Some points:
array([ 0.1, -1.6, -1.3, -1.3, -1.5, -2.5, -0.5, -0.6,  0.2,  0.9,  0.4,  3.8,  1.1, -0.7, -2.1,
       -1.3,  0.0,  1.2, -0.2, -0.1,  0.3,  2.9, -0.3, -1.0])
array([ 0.2, -0.5,  1.5, -0.4, -0.5, -0.4, -0.6,  0.5,  0.9, -1.0,  2.0, -1.1, -2.1, -0.5, -1.7,
        0.7,  1.8,  0.4, -0.2,  0.2, -0.7, -0.8,  0.6,  1.2])
array([-0.7,  0.0, -1.1, -1.8,  1.5, -0.1, -0.7, -0.4,  1.1, -1.0, -0.4,  0.2,  0.9,  0.6,  1.0,
        0.4,  0.4, -0.2,  0.2, -1.2,  1.1, -1.8, -1.6, -0.7])
array([ 1.4, -0.1,  0.0,  0.4, -0.1, -0.8, -0.1, -0.8,  0.1,  0.2,  0.7,  0.2,  0.7,  0.1, -0.7,
       -1.6, -1.2,  2.0,  1.5, -1.3,  0.3, -0.1, -0.8, -0.6])
array([ 0.6,  0.9, -0.2, -0.3,  0.4, -0.4, -1.5, -1.4, -1.1,  0.3,  1.1,  1.1, -1.5,  3.1,  0.3,
       -0.2, -0.6,  0.2, -2.2,  1.6,  1.7,  0.3,  1.0,  0.4])
array([-1.5,  1.6,  0.0,  0.8,  1.0, -0.3, -0.3,  0.7,  0.3,  0.5,  0.5,  1.9, -0.9, -1.3, -0.6,
       -0.3,  0.6,  0.5,  2.0, -1.6,  0.0,  0.8, -0.2,  0.9])
array([-0.3,  0.1, -0.7,  0.5,  1.5,  1.5, -0.3, -0.2, -1.2,  0.9, -0.7, -0.6, -0.5,  0.3, -0.4,
        0.8, -0.7, -0.4, -1.8,  1.0, -0.6,  0.9,  0.1, -0.3])
array([-0.1,  0.4,  0.5,  0.8,  0.1, -1.0,  1.0,  0.4, -0.9, -0.2,  1.2, -0.3,  1.0,  1.1,  0.9,
       -0.2, -0.4, -0.3,  0.7, -0.3,  0.0, -2.0,  0.8, -0.2])
array([-1.5, -0.6, -1.5,  0.1,  0.3,  1.2, -0.2,  0.6,  1.1, -0.8, -0.2,  0.2, -0.4, -1.6, -0.5,
       -0.6,  0.3, -0.9,  2.4, -1.2,  0.4,  1.2,  1.3, -0.2])
array([ 0.1, -1.0,  0.1, -0.8, -0.7, -0.2,  0.8, -0.1,  0.0,  0.6,  0.7, -0.2,  0.4,  1.3, -1.3,
        0.4,  1.9,  1.4,  0.6, -1.0,  0.1, -0.2, -1.2, -0.9])
array([ 0.2,  1.2,  0.1, -2.6, -1.5,  2.3, -1.1,  2.5, -2.3, -1.1, -0.7,  0.2,  0.0,  1.2, -2.1,
        0.1,  0.7, -0.7, -0.5, -1.4, -2.1,  1.9,  0.3, -2.3])
array([-1.6,  0.5,  1.5,  0.0,  0.9, -0.6,  0.5,  0.7,  0.1,  0.1, -0.4,  0.5,  0.2, -0.9, -0.2,
       -0.3, -0.8,  0.0, -1.3,  0.4,  0.3, -0.3,  1.1,  1.7])
array([ 0.1, -0.6,  0.6, -0.8, -0.1,  1.9, -0.5,  0.2, -0.5, -0.9, -1.4, -1.0,  0.4,  0.2,  0.5,
        1.3, -0.9,  0.3,  0.2, -0.4,  0.2,  0.3,  0.3,  3.4])
array([ 0.3, -0.6,  1.1,  1.2,  0.4, -0.8,  0.3, -0.3, -0.1, -0.6,  1.0, -1.3, -0.3, -1.0,  0.1,
       -0.3, -0.2, -1.2, -1.3,  0.8, -0.6, -0.7, -0.2,  1.1])
array([-2.7, -0.1,  0.4,  0.8, -1.6,  1.7,  0.1,  0.8,  0.8,  0.4, -1.5,  1.4,  0.4, -1.7,  0.3,
        0.5,  1.1, -1.7, -0.5,  0.5,  1.1, -0.5,  0.6,  2.4])
array([ 2.1, -0.2, -0.7, -1.0,  0.8,  0.9, -0.4, -0.3,  0.5,  1.1,  0.0,  0.3, -0.9,  0.3, -1.5,
        1.0, -0.7, -1.1,  0.4,  1.3, -0.6, -2.0,  1.7, -0.5])
array([ 0.2,  0.5,  2.1,  1.4, -0.6,  0.7,  0.9, -0.3,  1.4, -0.3, -0.1, -0.1, -0.9, -0.5, -0.2,
        1.4, -0.6,  0.3, -1.2,  1.3,  1.0,  1.0,  0.1,  0.7])
array([-0.4, -0.2, -1.7,  0.3, -0.4,  0.1,  0.0,  1.0,  0.5, -1.2,  0.0, -1.1, -1.2,  0.7, -0.1,
       -0.1, -0.7,  1.1,  0.8, -0.6,  0.1, -1.3,  0.7, -0.7])
array([ 2.3,  0.1, -1.1, -1.1,  0.5, -1.0,  0.6, -1.1,  0.3, -0.6,  1.2,  0.2, -0.5,  2.1,  0.8,
        0.4, -0.8,  0.8,  0.9,  0.1, -0.5, -1.1, -1.3, -1.8])
array([ 0.0,  0.0,  1.3,  0.3, -0.2, -0.3, -0.4, -0.3,  1.1, -0.8, -1.0, -0.7, -0.3,  1.2, -0.2,
        0.6, -0.6,  0.1, -1.1, -0.1, -0.1, -0.7,  1.4, -1.2])
array([ 0.3,  2.3,  0.0,  1.6,  0.2,  0.0,  0.2,  1.2,  0.7,  0.2,  0.3,  0.9,  1.4, -0.5,  0.3,
       -1.3,  0.6,  1.1, -0.7,  0.3, -0.1, -0.3,  0.9,  1.9])
array([-0.1,  0.1,  0.7,  0.1,  0.3, -0.6,  1.0,  0.2,  0.5,  0.8,  0.8,  0.7,  0.2, -1.4, -0.4,
       -0.3,  1.9, -0.5,  1.8,  1.0, -0.9, -0.7,  1.2, -0.9])
array([ 0.0,  0.9, -0.9,  0.9,  0.7,  1.0,  1.6,  1.5,  2.0,  0.7,  1.0, -1.3,  0.3, -0.5,  0.6,
       -0.9,  2.0, -0.1,  0.1, -2.0,  0.0,  0.0,  1.3,  1.2])
array([ 1.4, -0.5,  0.3, -0.2,  0.8, -1.5,  0.1,  0.5, -0.5,  0.3, -0.6, -1.6, -1.9,  1.5,  0.5,
        1.2, -0.2,  0.7, -1.3,  0.0, -0.4, -1.8,  1.4,  0.6])
array([-0.6, -0.6, -0.3, -0.8,  1.2,  0.9, -0.8,  0.8, -0.7, -1.3, -1.6,  1.6, -1.1,  0.8, -0.3,
        0.5, -1.1, -0.2,  0.1, -0.6, -2.1,  0.3, -0.1,  0.4])
array([ 1.3,  2.2,  1.6, -0.1,  0.2,  1.2,  0.3,  0.2, -1.6, -1.0,  1.7, -0.2,  0.6, -1.6,  0.8,
        0.9, -0.4, -0.2, -0.2, -0.3, -0.1,  0.8, -1.7, -1.4])
array([-1.4,  0.3,  0.7,  0.2,  0.5, -1.9,  0.8, -0.1,  0.8, -0.2,  1.1,  1.2,  1.3, -0.7,  0.3,
        0.7, -1.6, -0.3, -1.0,  0.3, -1.6,  0.4,  0.9,  1.1])
array([ 1.6, -0.5, -0.6,  0.6,  0.2, -0.7,  0.9,  1.1,  0.6,  0.5,  0.5, -0.5, -1.2, -0.5,  1.1,
        0.6,  0.8, -1.2, -0.4,  1.0, -0.9, -1.4,  0.6, -0.1])
array([-0.6,  1.4, -1.1, -0.9, -1.9,  0.3,  0.5, -0.9, -0.4, -0.4, -0.9,  0.0,  1.4, -1.4,  0.1,
        0.5, -0.2, -0.9, -1.3, -0.4,  0.6,  1.1,  0.3,  1.6])
array([ 0.1, -0.3, -0.6,  0.5,  0.1,  0.2,  0.8,  0.1,  0.2, -1.2,  0.4, -0.4, -0.7,  0.0, -0.4,
       -0.6,  0.8, -1.2, -0.9,  0.7, -0.3,  0.4,  1.2,  0.0])
array([ 0.6, -1.2, -0.7,  0.9, -0.9,  0.5,  0.2,  0.0,  0.8,  0.8, -0.5, -0.9, -0.2,  0.6, -0.6,
       -0.1, -0.8,  0.0,  0.8,  0.7,  0.0, -1.4,  0.1,  0.0])
array([ 2.0, -2.1,  3.3, -0.4, -1.2,  0.7, -1.6,  0.4,  0.7,  1.8,  1.1,  1.4, -0.7, -0.5,  0.6,
       -0.6,  1.2,  1.5, -1.4, -1.1,  2.8, -0.9, -0.7, -3.9])
array([-0.9,  1.1,  0.7,  0.1,  1.4, -0.8, -0.1, -1.5, -0.4,  0.7, -0.5, -0.8,  0.5, -0.2,  0.4,
       -0.4,  0.4, -1.3, -0.1, -1.0, -0.9,  1.4, -1.6,  0.7])
array([-1.4, -0.1, -0.2, -0.1, -0.9,  0.8,  0.5, -2.5, -0.2, -0.4,  0.7, -0.1,  1.3, -0.3,  0.1,
       -0.4,  0.8,  0.3,  0.8, -1.3,  1.1, -0.1,  0.4,  0.4])
array([-1.1, -1.0, -0.1,  1.2,  1.0,  0.3, -0.4,  0.6, -1.1,  0.1,  0.1, -0.1,  1.5,  0.2,  0.1,
       -0.2, -0.3, -1.1,  0.2,  2.0,  0.1,  0.9,  0.6,  1.5])
array([-1.2, -0.1, -0.7,  1.2,  0.4,  0.1, -1.2, -0.3,  0.4, -0.3,  0.5, -1.5,  1.8, -0.2, -1.0,
        2.0,  0.4, -1.1,  0.4,  0.1,  0.4, -0.1, -1.0,  0.4])
array([ 1.1, -1.4, -1.3, -0.2,  1.0, -0.3,  0.4,  0.6,  0.3, -1.3, -0.3, -2.4, -0.9, -1.7,  1.1,
        0.4,  0.9,  1.1,  0.8, -1.1,  1.0, -0.9, -0.7, -1.2])
These points spread out most along one direction. Take the direction at right angles to it along which they spread out most. Go by this last direction. Where along it does each point below lie, from 0 to 99? 50 is the average, and the first point above lies past it. One standard deviation of the points above along it is 16.
array([-0.1, -0.7,  0.9, -0.5,  0.7, -1.1,  0.8,  1.0, -0.7,  0.2, -0.2, -0.6,  0.5,  0.2,  0.5,
        1.1,  1.1,  0.3,  1.8, -0.8,  1.1,  0.5, -0.4,  0.3]) 55
array([-1.1,  0.7, -1.0, -0.3, -0.7,  1.5, -0.4, -2.0, -0.5,  2.3,  0.9, -0.9,  1.3,  1.3, -0.3,
       -0.7, -0.5,  0.9,  1.5, -0.4,  0.6,  1.5, -1.4, -1.7]) 76
array([-0.4, -3.0,  0.1, -1.5, -0.9, -1.3,  0.4,  1.3, -0.7,  0.5, -0.4,  1.0, -0.4,  0.8, -0.6,
       -0.5, -2.5, -0.3, -0.1,  0.5, -0.8,  0.8, -0.3,  0.2]) 57
array([ 1.9, -0.8,  0.4,  0.5, -0.6,  1.0, -0.1,  1.2, -1.0, -0.4, -2.6,  0.0,  0.0,  0.7,  0.5,
        0.4,  0.5, -0.2, -0.3,  1.5,  0.8, -0.4, -0.6,  0.2]) 39
array([-1.3,  0.7, -0.7, -0.8, -1.3,  0.8,  2.9, -0.7, -0.8, -0.9,  0.7, -1.1,  0.6,  0.9, -0.1,
       -0.9,  0.9,  0.2,  2.1,  0.5,  0.3, -0.1, -1.7,  0.3]) 60
array([ 1.9, -1.1, -1.1,  0.7,  0.0, -0.8, -1.3, -0.5, -0.3,  0.8, -0.5,  0.5, -1.0, -0.1,  0.9,
       -0.2, -0.2, -1.0, -1.1, -0.1, -0.5, -1.3, -0.6, -0.2]) 39
array([ 0.7,  1.7,  0.1, -0.5,  0.7, -1.4, -1.7, -1.6, -1.6, -1.2, -3.3, -1.5, -2.4,  0.1,  0.1,
       -0.8, -0.1, -1.5, -1.7,  0.6,  1.0, -1.3, -0.4, -2.9]) 35
array([-1.3,  0.4, -0.1,  2.7,  1.7, -0.2, -0.1,  0.3,  0.1, -0.1, -1.5,  0.2,  0.4,  0.2,  0.0,
       -0.2,  0.3, -0.2, -2.4,  0.8,  0.6,  0.8,  0.1,  1.9]) 40
array([ 0.3,  0.1,  0.6,  0.0,  0.2, -0.3, -0.8, -2.4, -0.4,  1.1,  0.0,  2.5, -1.7, -0.1,  1.4,
       -0.5, -0.2, -1.0, -0.1,  0.2, -1.3,  1.6,  0.0, -0.1]) 61
array([ 1.0, -0.4, -0.9, -0.7, -0.4, -1.6,  0.4, -0.7,  0.7,  0.6,  0.4,  0.3,  0.1,  0.7,  0.3,
       -1.2, -2.2,  2.7,  2.2, -0.7, -1.8,  0.8, -1.7, -1.1]) 68
array([ 0.2, -0.3,  0.3, -0.8, -1.4,  0.6, -0.2,  0.7, -0.9, -0.2,  0.7,  0.8,  0.9, -1.8,  0.8,
       -2.0, -1.7,  0.3,  0.9,  1.1, -0.5,  0.2, -0.2, -1.0]) 67
array([-1.9,  2.5, -0.5,  0.5, -1.4,  0.6, -0.6, -0.4,  1.4,  1.4, -0.4, -0.8,  2.3, -0.4,  0.9,
        0.8,  0.9,  1.3,  0.4,  0.9,  0.1,  1.2, -0.3,  0.4]) 64
